[[-0.26 -2.00 -0.91 -1.23  0.17  5.51 -0.56]
 [ 1.33 -3.14 -0.43 -1.59 -5.45  2.75  2.07]
 [-2.66 -0.33  0.28 -6.87 -2.79  1.22  0.85]]: -3.14

[[ 6.31  5.28  0.75  0.36]
 [ 4.54  4.95 -4.67  4.16]]: 4.95

[[ 4.44  0.43 -6.05 -6.88  1.36 -0.24  1.17]
 [ 5.36 -6.79  4.45  3.19  5.46 -2.91 -5.10]
 [ 0.94 -5.43  3.86  4.11 -6.04  4.64  0.74]]: -6.79

[[-3.21  1.38  3.76  0.27 -0.14 -0.38]
 [ 0.59  6.42 -0.87  4.67  4.46 -4.83]
 [ 0.59  1.02 -0.87  0.27 -0.14 -0.24]]: 6.42

[[-4.97  6.09  3.93 -1.49]
 [-4.88 -6.73  7.57  4.57]
 [ 6.73 -0.46 -3.47  3.58]]: -6.73

[[-4.59  5.93 -2.39 -0.11  1.69 -2.33]
 [-2.11  4.02 -0.36 -2.55  3.61  1.89]]: 4.02

[[-3.21 -0.85 -6.35 -2.88 -3.38 -1.45  1.18]
 [-0.01  0.19 -0.98  1.01  0.06  1.37 -0.51]
 [-1.22  3.65  3.26  5.75 -1.39  0.08  0.38]]: 0.19
---
[[-0.38, 7.06, 2.23, -1.73, 0.86], [0.26, 6.97, 1.74, -2.18, 0.24], [1.91, 5.70, 1.99, -3.34, -0.97]] >> 0.86
[-4.01, 2.33, 3.98, 0.38, 3.44, -4.86, 6.68] >> 2.33
[-4.60, 6.57, -3.15, 1.29, -6.19, -3.68, 1.69] >> -3.15
[5.18, -2.69, 1.46, -1.77, -3.61, -1.88, 6.70] >> -1.77
[-7.46, -6.54, 2.45, -2.57, -2.88] >> -2.88
[3.30, 0.07, 6.21, 1.46, 4.66] >> 3.30
---
Input: 0.08,0.86,0.68,1.04,-1.05
Output: 0.86
Input: -71.44,102.31,-28.48,79.75,-181.45,-124.81,8.73
Output: 102.31
Input: -7.392,-9.475,5.666,14.368
Output: -9.475
Input: -1.1,-0.7,-0.5,1.6,0.2,1.3,-1.2
Output: -0.7
Input: 115.23,-159.16,-60.40,-67.66,125.61
Output: -159.16
Input: 1.128,0.231,-0.913,0.901
Output: 0.231
Input: 81.302,-96.782,112.282,128.324
Output: -96.782
Input: 11.551,-16.335,-3.390,-6.159,-12.440
Output: -16.335
---
((51, 84, 11, 74, 12, 77), (94, 87, 26, 89, 38, 92), (84, 63, 35, 67, 36, 66)) >> 74
((50, 30, 46, 91, 53), (50, 8, 48, 80, 46)) >> 91
(-682, 544, -32, -229) >> -229
((5, 0, 7, 0, 6, 0, 2), (2, 7, 0, 7, 1, 7, 5)) >> 0
((919, 234, 256, 261, 419), (606, 891, 493, 336, 860), (919, 448, 693, 831, 497)) >> 261
((623, 533, 408, 574, 300, 133, 569), (636, 526, 402, 579, 267, 105, 568), (768, 419, 469, 608, 150, 110, 454)) >> 574
(7, 5, 0, 1) >> 1
((-20, -14, 28, 13, -39, 1, -15), (-19, 14, -7, -25, -7, -28, 18)) >> 13
---
(-0.2, -1.5, -0.8, 1.5, 0.2)	-0.8, 1.5
(0.730, 0.381, 0.315, -1.573, 1.602)	0.315, 1.602
(0.164, -0.150, -0.080, 0.043, -0.081)	-0.080, 0.164
(-0.4, 1.1, -1.3, 0.5, -1.8, -1.7, 0.2)	0.5, 1.1
(-8.0, 49.9, 103.9, -102.5, -37.1)	103.9, 103.9
(-0.131, 0.478, -0.512, 1.096, -1.826, 0.021, 1.326)	1.096, 1.326
((0.189, -0.025, -0.035, 0.068, -0.125), (0.121, 0.036, -0.024, 0.062, -0.224), (-0.132, 0.091, -0.019, -0.066, 0.007))	-0.024, 0.189
(-1.2, 1.7, 0.0, 0.1, -1.9, 0.2, -0.5)	0.1, 1.7
---
[[ 0.01 -0.04  1.43  6.75  3.10]
 [ 3.85  0.13 -0.12  0.94  7.23]] ans = 3.10

[-0.21 -4.30  7.45  0.14  1.96  1.71] ans = 1.96

[[-0.22 -3.42  6.64  7.39 -8.02]
 [ 7.18  4.79 -2.87 -5.45  0.97]] ans = -8.02

[ 3.55  1.39 -6.57 -2.84 -0.65] ans = -0.65

[-1.50 -0.46  0.31 -5.95  0.50] ans = 0.50

[ 6.59  7.41 -3.90 -1.88  3.32] ans = 3.32
---
[-5.46, 2.68, -5.23, 1.60, 1.01, -5.80] → 1.60
[-5.08, -7.78, -7.61, -4.51] → -7.78
[-3.45, -0.44, 0.13, -4.74, 7.40] → 0.13
[-6.95, -0.18, 4.10, 3.19, -0.71, 0.77] → 3.19
[1.42, -7.82, 1.63, -6.89, 0.62, 6.44] → -6.89
[-5.82, 3.50, 3.92, -1.23, -5.63, -0.86] → -1.23
[-3.52, 2.91, 3.54, -7.28, 1.45, -5.82, -1.35] → 1.45
[7.52, 7.02, -0.28, 7.29, -4.37, -1.99, 0.46] → -4.37
[0.99, 6.63, 6.41, 1.23, -3.97] → 6.41
---
array([ 6.73, -6.40,  3.15,  1.13, -3.08]) -> 3.15

array([[ 1.32, -1.44, -1.37,  2.88,  0.33],
       [ 0.43, -0.49,  1.09, -5.62, -4.91],
       [ 3.40, -4.90, -2.19, -1.74, -5.96]]) -> 1.09

array([ 5.99, -0.15, -6.88,  4.78,  0.09]) -> -6.88

array([-7.60, -3.73,  3.71, -2.46, -0.11,  0.35,  1.16]) -> -2.46

array([[ 1.30, -4.80,  3.78,  2.55, -2.00, -1.66,  2.74],
       [-2.88,  6.72, -4.15, -2.60, -0.58,  1.68, -1.25],
       [ 1.90, -0.30,  2.44, -0.32, -3.36, -0.19,  3.94]]) -> -2.60

array([-6.47, -4.14,  2.32,  7.40, -7.16]) -> 2.32

array([ 7.93,  3.99, -2.82, -0.91, -7.92]) -> -2.82

array([-0.67,  7.04,  2.00, -2.29, -3.29, -1.26,  0.41]) -> -2.29

array([-0.49,  1.50,  3.90,  2.69,  2.03,  0.09, -6.14]) -> 2.69
---
[[ 9 58 64 57  3]
 [38 76 78 87 33]] out 3, 38

[3 5 0 2 0 7 1] out 1, 3

[[6197 5752 6059 6318 5868 5716]
 [6392 5367 7167 8438 5017 2195]] out 5716, 6392

[[ 294 -270  334   -6]
 [ 394 -131 -563  266]
 [ 573 -103  269  469]] out -6, 573

[[-234 -324 -729 -188]
 [ 780 -336 -730  155]] out -188, 780

[[87 87 80 87 89 80]
 [15 24 11 20 19 15]
 [95 90 15 22 88 21]] out 80, 95

[14 82 81 87 18] out 18, 14

[2 8 7 3 6 5 7] out 7, 2
---
[[24 67 92 81 98]
 [47 67 70 76 77]
 [31 95 85 61 75]] -> 85

[39 27 58 10 30 77] -> 10

[1596 3459 4816 6404 9768 2954] -> 6404

[2943 7988 9686 1438 9249 5974] -> 1438

[[4 5 2 4 4]
 [3 8 7 4 4]
 [4 8 3 4 3]] -> 3

[1 6 2 4 7 6 6] -> 7

[781 640 273 580 231 951 838] -> 231

[ 48 -18   9 -44 -40] -> 9
